In the data rows, 128 means zero.
Here is a table of points, one per row:
tensor([121, 100, 119, 167, 118, 171,  75, 145, 102,  77,  72, 196, 131,  94,
        146, 106, 105, 136, 201, 145, 156, 118, 107,  98, 151, 131, 153, 161,
        135, 155, 150,  95])
tensor([108,  71, 114, 121, 151, 132, 113, 102, 134, 138, 134, 156,  72,  91,
        163, 136, 131, 141, 131, 128, 101,  75,  88, 123,  45, 137, 133, 100,
        116, 140,  84, 149])
tensor([127,  76, 150, 136, 126, 124, 113, 147, 188, 142, 140, 166, 161, 133,
        143,  92, 169, 117,  80, 232,  69, 129, 134, 137,  96,  75, 115, 157,
         99,  76,  97, 107])
tensor([139, 120, 143,  98, 125, 111, 127,  83, 111, 142, 107, 118, 120,  97,
        168, 153, 168, 115, 120, 159, 139, 181, 102, 183, 156, 121, 138, 161,
        168,  83, 168, 176])
tensor([133, 127, 162, 141,  97, 148, 100, 159, 148, 186,  84,  99, 132, 147,
        122, 140, 182, 155, 130, 165, 169,  24, 123, 172, 114, 140, 130,  96,
        115, 103, 165, 116])
tensor([163, 138, 151, 154, 131, 141,  90, 164, 145, 150, 175, 155,  43, 142,
        119, 155, 115,  88, 143, 109,  39,  93, 150, 147, 170, 117, 151, 105,
        125, 140, 164,  89])
tensor([115,  81, 151, 121, 170, 119, 134, 130, 198, 102, 187, 120, 126, 153,
        133, 139, 160, 165, 129, 167, 162,  58, 151, 121, 103, 126, 136,  88,
        177,  97, 150, 101])
tensor([145, 126,  98, 140,  87, 148,  79, 121, 174, 113,  84,  94,  94, 120,
        165, 113, 100, 169, 101, 149, 141, 167,  56, 110, 194, 146, 121,  95,
         84,  97, 141,  87])
tensor([129,  88, 193, 121, 101, 121, 122,  81, 154,  67, 126, 139, 132, 110,
         81, 129, 103, 106, 165, 155, 198,  98, 117, 119, 153, 124, 145, 133,
        103, 133,  91, 111])
tensor([156, 159, 119, 150, 197, 115, 107, 146, 145, 110,  63, 116, 128, 101,
         79, 166, 134,  87,  66, 106, 109, 204, 126, 152,  92, 120, 138, 110,
        102,  99,  98,  99])
tensor([152, 100, 126, 128,  93, 146, 159, 144, 126, 160, 168, 150, 104, 144,
        101,  79, 114, 100,  60,  75, 128, 165,  94,  97, 149, 193, 194, 120,
        157, 113, 170, 140])
tensor([161, 125, 112, 168, 205, 156,  83, 112, 106, 147, 189,  83, 125,  98,
         76,  99, 112, 154, 152,  94, 104, 116,  70, 146, 149, 115,  81, 118,
        145, 130, 133, 169])
tensor([105, 117,  93, 112, 120,  64, 145, 170, 129,  49, 138, 136,  97,  95,
         61, 174, 152, 131,  85, 121,  90,  94, 108, 109, 172, 112, 158, 160,
        109, 151, 121, 161])
tensor([140, 136, 132,  99, 175,  64, 107, 143, 189, 150, 159, 156, 196, 174,
        139, 123, 104, 157, 129, 140,  98, 142, 124, 123,  97, 131, 122, 119,
        100, 169, 105, 118])
tensor([149, 127, 128, 150,  84, 152, 139, 141,  86, 145, 185, 142, 157,  97,
         63, 123, 136, 154,  78, 156, 165, 140, 158, 155, 173, 165,  62, 122,
         86, 167,  85,  94])
tensor([118,  89, 109,  78,  98,  82, 118, 120, 166, 134, 122, 113, 182,  68,
        108,  69, 135, 191, 201,  66,  80, 127, 186, 119, 165, 174, 118, 151,
        168,  85,  95, 104])
tensor([104,  93,  58, 132, 122, 153, 169, 128, 118, 175, 108,  89, 129, 152,
        139, 153, 163,  95, 144, 129, 107, 140, 157,  82, 145, 101, 146, 101,
        119, 118, 114, 109])
tensor([103, 164, 150, 131, 108, 148, 159, 172, 112, 147, 171, 111, 107, 116,
        112, 136, 178, 134, 174, 136, 150, 127,  97,  84,  71, 151, 105, 121,
        154,  81, 115, 163])
tensor([122, 131,  67, 126, 111, 125, 160, 103, 162, 116, 132, 193,  94, 176,
        129, 119, 144, 143,  85,  98, 188, 130, 117, 129, 136,  98,  91, 128,
        164, 181,  67, 104])
tensor([170, 119,  93, 133, 140, 144, 160, 150, 140, 145, 136, 126,  95,  90,
        197, 117,  45,  98, 136, 122, 113,  66, 178,  91, 132,  81, 121, 121,
        161, 136, 138, 135])
tensor([139, 115, 119, 131, 112,  60, 128,  86, 105, 113, 144,  91, 122, 143,
        131, 143, 116,  99, 143, 151, 188, 183, 170,  95, 164,  91, 155, 136,
        109, 126, 181, 150])
tensor([123, 111, 140, 175, 120, 114, 147, 163,  63,  68,  51, 142, 120, 150,
        104,  91, 130, 174, 129, 144,  89, 151, 147, 112,  99,  89,  84,  85,
        199, 132, 138, 160])
tensor([ 92, 101, 197, 181, 113, 139, 118, 124, 158, 136, 134, 134, 150, 124,
        134, 163, 110,  68, 117,  89,  87, 128, 144, 180, 196,  74, 116,  95,
        157, 149, 103, 130])
tensor([117,  36, 117,  98, 189, 133, 137, 195,  92, 136, 132, 114, 115, 164,
        156, 154, 124, 117, 164, 153, 149, 171, 101, 145, 149, 199, 115,  84,
         86, 103, 138,  92])
tensor([106, 108, 157, 126,  87, 182, 158,  94, 130,  67, 152, 100, 129, 127,
        109, 113, 151, 114, 139,  97, 130, 168, 121, 163,  59, 145, 125, 122,
        135, 176, 183, 101])
tensor([168, 138, 154, 131, 223, 173, 155, 119, 130,  63, 167,  83, 155, 141,
        156, 131, 115, 127,  99,  99, 144, 134, 151,  78, 121, 151, 155, 169,
        130, 113,  84, 101])
tensor([ 85, 157,  76, 145, 103, 155, 110,  92, 179, 149, 121, 132, 163, 151,
         98, 154, 108, 158, 121, 168,  93, 148, 124, 131, 134, 142, 198, 154,
        183, 141, 154, 142])
tensor([152,  90, 151, 117,  96, 148, 124, 117, 114, 132,  77,  59, 144, 161,
        140, 106, 134, 132,  81, 130, 105, 139, 139, 104, 113, 107, 148, 102,
        145, 175, 101, 134])
tensor([138,  81, 115, 129, 131, 146, 191, 163, 112, 127,  97, 137,  92, 131,
        102, 178, 136, 195, 123, 104,  97, 104,  95, 138, 111, 112, 210, 194,
        115, 138, 102, 152])
tensor([118, 133, 166, 119, 105, 178, 127, 104, 140, 129, 124,  57, 100, 137,
        143,  87, 144, 170, 104, 109, 119, 141, 177, 133, 111, 130, 173,  92,
         93, 194, 119, 191])
tensor([104, 165, 167, 128, 152, 128, 148, 128, 142, 164, 125, 116, 157, 107,
        108, 141, 135, 116, 224, 178, 113, 128,  95,  86, 159, 127, 180,  83,
         79, 184, 115, 133])
tensor([171, 169, 107, 117, 110, 168, 115,  88, 125,  52, 130, 182, 177, 177,
        193, 200, 181, 100, 160,  82, 117, 114, 122, 142, 152, 137, 150, 101,
        111,  77,  74, 180])
tensor([151, 129, 105, 139, 141, 202, 140, 164, 142, 163, 143, 112, 195,  85,
        144, 121,  80, 122, 135, 108, 157, 130, 136, 148, 114,  50, 111, 156,
        131, 121, 166, 163])
tensor([ 63, 118, 181, 181, 173, 109,  94, 123, 145, 118, 125, 103, 133, 134,
        142, 123, 100, 120,  97,  56, 132, 124, 114, 152, 174, 140, 106, 105,
        154, 101, 104, 155])
tensor([190, 132, 153,  86, 111,  89, 148, 135, 141, 101, 117,  98, 144,  88,
        137, 121, 156, 115, 138,  85, 130, 150,  98, 141,  85,  94, 150, 112,
        160, 171, 206,  70])
tensor([114, 149, 104,  60, 136, 126, 140, 162, 119, 171,  95, 112, 117, 164,
        132,  97, 128, 109, 178, 114, 156, 146, 117, 188, 140,  89, 150, 113,
         74, 106,  78,  92])
tensor([ 92, 116, 109, 122, 137, 129,  64, 114,  91,  89, 116, 138, 123, 174,
         94,  66, 113,  76, 161, 167, 172, 131, 150, 116, 111, 122, 149, 141,
        143, 145, 126, 132])
tensor([139, 128, 139, 180, 130,  88,  99,  94, 127, 138, 131, 168, 144, 216,
        120, 121, 139, 153, 170,  93, 110, 131, 130, 140,  61, 130,  81, 118,
         84, 147, 141, 137])
tensor([141, 113, 122, 134, 100,  89, 147, 186, 146, 102, 150,  98, 102, 188,
        156, 160, 137, 150, 166, 119, 148, 154,  99, 156, 144,  68,  81, 177,
        133, 142, 135, 114])
tensor([179, 171, 159,  95, 137,  86,  77,  98,  36, 159, 178, 165, 166, 165,
        133, 143, 125, 178,  95, 140, 106, 105,  86,  85, 138, 105, 145,  99,
        147, 131, 152, 104])
tensor([128, 134, 113,  99,  97, 133, 100, 145,  62,  81, 164, 161, 207, 101,
        190, 140, 184, 127,  97, 116,  94,  97, 134, 111, 126, 122, 108,  83,
         51, 107, 169, 164])
tensor([116, 173, 135,  72,  98, 127,  78, 144, 165, 141, 140, 110, 119,  91,
        108, 146, 160,  66, 122, 129, 115, 132, 111, 120,  93, 136, 102, 162,
        199, 165, 125, 107])
tensor([114, 136, 129, 120, 167, 119, 154, 142, 101, 137,  51, 109, 163, 133,
         99, 173, 164, 155, 116, 113, 133,  73, 118, 142, 171, 151, 100, 178,
        159, 195, 153, 148])
tensor([159, 162, 167, 152, 120, 155, 115, 125, 114, 146, 105, 129, 109, 171,
        123, 133, 126, 103, 114,  93, 151,  88, 135, 117, 120, 164, 133, 205,
        127,  87, 132,  77])
tensor([138, 168, 146, 173, 167,  96, 185,  60, 104, 129,  67,  94, 117, 127,
        130,  93, 152, 101, 123, 103, 113,  90, 149,  94, 139, 124, 110, 158,
        111,  71, 131,  66])
tensor([104, 138, 108, 116,  80, 149, 148, 128, 128, 139, 127, 114, 112, 150,
        151, 171, 109, 155, 144, 127,  98, 151, 138, 123, 104, 174,  51, 146,
        108, 155, 128,  93])
tensor([ 90, 166, 158, 105, 125, 134, 144, 125, 107, 132, 134, 110, 122, 128,
         93, 178,  79, 142, 137, 139, 149, 131, 114,  75,  81, 114, 106,  70,
        153,  70, 105, 128])
tensor([144, 172, 153, 145,  84, 105, 175, 126,  66, 149, 156, 163, 113,  75,
        161, 100, 110, 167, 127, 138, 141, 133, 147, 200, 127, 122, 163, 102,
        141, 134,  46,  69])
tensor([159, 167, 107, 110, 127,  91, 158, 171, 134, 105, 140, 125, 126, 134,
        111,  15, 152,  73, 103, 128, 121, 102, 108, 159, 151, 179, 141, 134,
        127, 133, 126, 184])
tensor([ 73, 121, 113,  41, 152, 117, 109, 115, 128, 113, 121, 149, 128,  92,
        134, 136, 113, 151, 145, 110, 136, 154, 168, 166, 118, 133, 125, 142,
        136, 132, 153, 111])
tensor([151, 142,  84, 141,  74,  81,  47, 135, 113, 112, 132,  50, 117, 119,
        144, 162,  58, 132, 115, 150, 164, 101, 180, 150,  81, 148, 151, 171,
         93, 134, 114, 170])
Along one direction, these points spread out more than along any other. Take the direction at right angles to it along which they spread out most. Go by this last direction. How many in every 100 of the points above lie lower along it than each point below? Answers are rounded to whole numbers. More than half of the points above lie lower than the first one.
tensor([151,  94, 118, 126, 156, 110,  82,  95,  98, 167, 111, 136, 118, 125,
        206, 104, 144,  88, 122, 172, 151, 151,  99, 121, 129, 164, 124, 171,
        180, 178,  87, 157]) 61
tensor([ 85, 137,  41, 164, 171,  91, 149,  55, 125, 146, 143, 137, 106,  96,
        130, 138, 163, 127, 113, 132, 140,  98, 159, 170, 114, 144, 140,  91,
        116, 164, 182, 105]) 53
tensor([ 57, 120, 134, 123, 115, 108, 121, 186,  71, 154, 163, 114, 134, 121,
        131, 116, 125, 141, 127, 121, 174, 138, 132, 160, 146, 120, 159, 142,
        137,  82, 103, 130]) 69
tensor([ 24, 193, 166, 106, 170, 179, 124, 145, 117, 118, 123, 156, 116, 144,
        170,  87,  99, 136,  72, 117, 111, 124, 148,  98, 151, 121, 134, 171,
         98, 134, 167,  93]) 25
tensor([ 95, 133, 115, 164,  95, 129, 159,  83, 107, 106, 166,  74, 140, 128,
        157, 151, 132, 111, 148, 200,  49, 144,  94, 132, 127, 161, 104, 178,
        129, 117, 109, 106]) 59
tensor([148, 164, 111, 172, 137, 132, 120, 107, 156, 105, 122, 144,  89,  97,
        141, 129, 124, 205, 143, 166, 163, 165, 123, 142, 143, 136, 140, 121,
        132,  82, 156, 135]) 67
tensor([152,  98, 119, 129, 110, 136, 191, 139, 131, 133, 108, 161, 193, 114,
        114, 132,  21,  64, 101, 131, 136,  97,  99, 140, 101, 174, 110, 109,
        149, 119, 156, 142]) 29
tensor([164, 136, 179, 186, 177, 140, 133, 187, 136, 125, 100, 157, 104,  65,
        107, 142, 156, 108, 108, 151, 146, 188, 207, 103, 100, 162, 132, 131,
        112, 149, 117, 146]) 27
tensor([147, 151,  25, 128, 120, 176, 104, 148, 142, 137, 120, 142, 164, 149,
         91, 134, 165, 116, 135, 136, 141, 133, 174,  99, 146, 131, 124,  80,
        182, 112,  95, 101]) 49
tensor([103, 105, 143, 174,  83,  68, 107, 101, 154, 215, 141, 195, 155, 127,
        142, 146, 150, 132, 123,  53, 152, 149, 116,  60,  95, 113, 132, 148,
         82, 122, 143, 145]) 33
tensor([127, 172, 142, 138, 118, 106, 189, 148, 172, 129, 111, 148, 119, 167,
        128,  88,  61,  93, 132, 131,  95, 109, 131, 170, 135, 165, 111, 117,
        118, 116, 157, 192]) 27
tensor([159,  89, 156,  25, 128, 129, 120,  60, 107, 144, 124, 171,  70, 134,
         89, 156, 112, 140, 136, 144, 111, 161, 206, 160, 158, 134,  98, 147,
        132, 100, 141, 175]) 69
tensor([133, 181, 144,  89, 124, 118, 157, 143, 178, 131, 109, 129,  87,  97,
        142, 132, 139, 143, 124, 161, 173, 118,  85,  52, 150, 110,  67,  85,
        113, 137, 126, 167]) 65
tensor([159, 121, 110, 122, 158, 190, 126,  97, 131, 155, 153, 144, 117, 113,
         49,  85, 112, 116, 136, 124, 117, 117,  84, 123, 118,  55, 114, 171,
         81, 102, 149, 150]) 27
